In the rows, zero is written as 128.
One turn moves each row of this set onto another row. After a few examples, where does it send each row asked below?
z228: [149 128 133 130 147 124 124 102 107 110 103 105 113 169 110 127]
z504: [ 94 142 108 116 151 135 110 109  93 144 108 123 102 119 145 117]
z346: [100 105  91 134 115 129 135 148 122 123 144 151 138  86 131 109]
z908: [ 89 142 106 114 150 132 120 113  85 148 110 139 115 128 147 109]
z952: [116  89 169 144 126 143 103 134 126  95 127 130 136 137 136 145]
z658: [146 108 123 146 119 122 141 142 145  85 135 126 136 132  88 112]
z363: [141  97 111 141 110 117 139 142 134  78 140 123 141 141 100 109]
z757: [ 93 112 144 128 105 119 117 123 105 108 128 145 187 133 132 101]
z942: [146 137 130 125 163 136 115 108 117 111 100 105 120 161 107 117]
z796: [100 117 144 124 106 121 114 122 111 103 116 156 184 125 131  95]
z127: [103 121 143 125 154 127 129 156 127 104  83  92 109 120 136 153]
z411: [ 96 130 146 125 150 125 137 157 128 108  91  84 109 127 134 147]
z898: [ 83 101 100 131 110 128 125 145 113 118 154 146 130  94 121 104]
z784: [ 88 112  87 125 114 125 125 150 120 112 145 141 131  92 137  97]
z469: [ 79 151 118 108 133 107 142 142 106 112  83 110 161 118 130 100]
z685: [111  90 171 146 122 136 111 136 125 104 133 119 137 142 135 149]
z311: [145 134 129 123 159 122 133 110 114 113  99  95 115 169 123 116]
z809: [ 86 148 116 106 134 105 141 142 111 110  73 118 156 108 130 103]
z446: [142  92 124 141 118 120 138 141 142  83 143 103 132 134  96 110]
z307: [100 135 101 112 159 146 110 116  93 148 108 131 122 116 151 113]

z796 turns into z809
z784 turns into z504
Where do these go?
z685 turns into z757
z658 turns into z346
z446 turns into z898

One turn moves each row of this set onto another row. After a few examples, where does it send each row asked below?
z777: [125 148 115 140 160 118 144 142 126 142  88  99 118 142  94]
z742: [164 128  99 123 120 131 171 115 153 165 102 119 121 143 135]
z286: [149 148 120 141 129  94 137 128 127 156 197 116 133 123 122]
z694: [136 114 149 128 152 115 141 152 116 157 157 114 110 105 145]
z802: [198 148 130 125 146 107 144 122 134 136 114 153 128 151 134]
z879: [117 124 105 109 123 131 146 157 139 145 167 131 146 121 113]
z98: [151 114 100 145 143  84 155 139 139 149 144 150 175 155 123]
z388: [132 148 159 136 132  86 116 139 146 129 161 145 159 119 137]
z514: [150 153 142 128 175 134 147 130 124 129 125 133  91 113 117]
z215: [141 119  78 145 127  93 161 120 130 138 151 163 123 111 128]
z778: [113 164 120 129 178 131 146 119 111 159 102 129 145 134 121]
z813: [135 148 106 119 129 108 152 108 138 130 129  75 127 162 142]
z673: [153 156 119 139 161 129 168 132 135 148  87 107 111 149 121]
z975: [166 159 120 155 126  77 176 130 123 170 139 139 141 140 152]
z782: [106  98 141 131 134 103 157 106 125 141 154 122 105 113 112]
z348: [106 122 141 120 157  93 123 119 144 153  87 134 133 149 138]
z550: [124 107 118 121 157  94 142 108 139 147 132 137 162  92 106]
z995: [130 146 128 146 132  95 147 121 106 168 156 171 140 115 105]
z677: [137 164 114 149 101 101 126 125 100 113 118 144 123 129 141]
z720: [110 113 130 138 137 125 145 123 129 114 144 174 131 123 142]
z231: [138 116 110 122 131 100 139 149 148 124 141 100 151  94 137]
z95: [121 156 150 161 120  85 176 118 140 132 113 157 146 139 146]
z943: [137 143 124 163 141 105 164 146 178 122 142 141 162 133 120]
z981: [165 174 130 147 127 103 122  85 122 143 134 148 127 122 127]
z12: [113 172 109 123 126  69 159 114 145 127 145 147 157 124 132]
z538: [137 141 141 127 140  96 149 115 120 149  97  96 137 178 106]
z332: [119 164 135 139 122 115 137 127 142 164 148 160  89 124 134]
z225: [148 132 135 137 101 106 148 130 149 113 155 141 118 127 164]
z639: [114 153 153 127 119 115 141 142 131 163 101 118 159 149 100]
z118: [135 122 135 115 129  86 139 112  95 122 142 107 108 156 106]
z364: [138 134 115 144 156  98 167 179 142 126 126 124 117 123  98]
z486: [133 142 119 131 134  87 159 132 133 146  91  87 130 148  92]
z426: [126 117 123 101 137 131 141 116 156 151 170 142 148 127 118]
z136: [127 153 148 158 140 140 105 117 130 151 154 130 120 135 117]
z687: [154 128 126 118 158 105 133 107 140 146  98  91 122 165 121]
z174: [121 140 131 125 103  91 127 125 121 166 153 151  99 150 148]
z977: [136 153  92 142 138  88 147 140 152 171 118  89 107 127 120]
z162: [138 165 128 148 111  88 154 132 122 114 115 135 131 148  80]
z482: [153 102 143 115 163  74 147 114 154 139 131 133 137 157 108]
z775: [156 132 137 117 164 111 149 126 143 152  76 113 130 142 124]
z883: [132 118 101 152 115 134 123 115 111 141 148 130 101 154 134]
z789: [142 165 103 115 145  85 154 128 139 139 140 159 155 122 162]

z514 turns into z364
z943 turns into z677
z12 turns into z174
Where do these go?
z883 turns into z550
z813 turns into z348
z995 turns into z286
z777 turns into z486

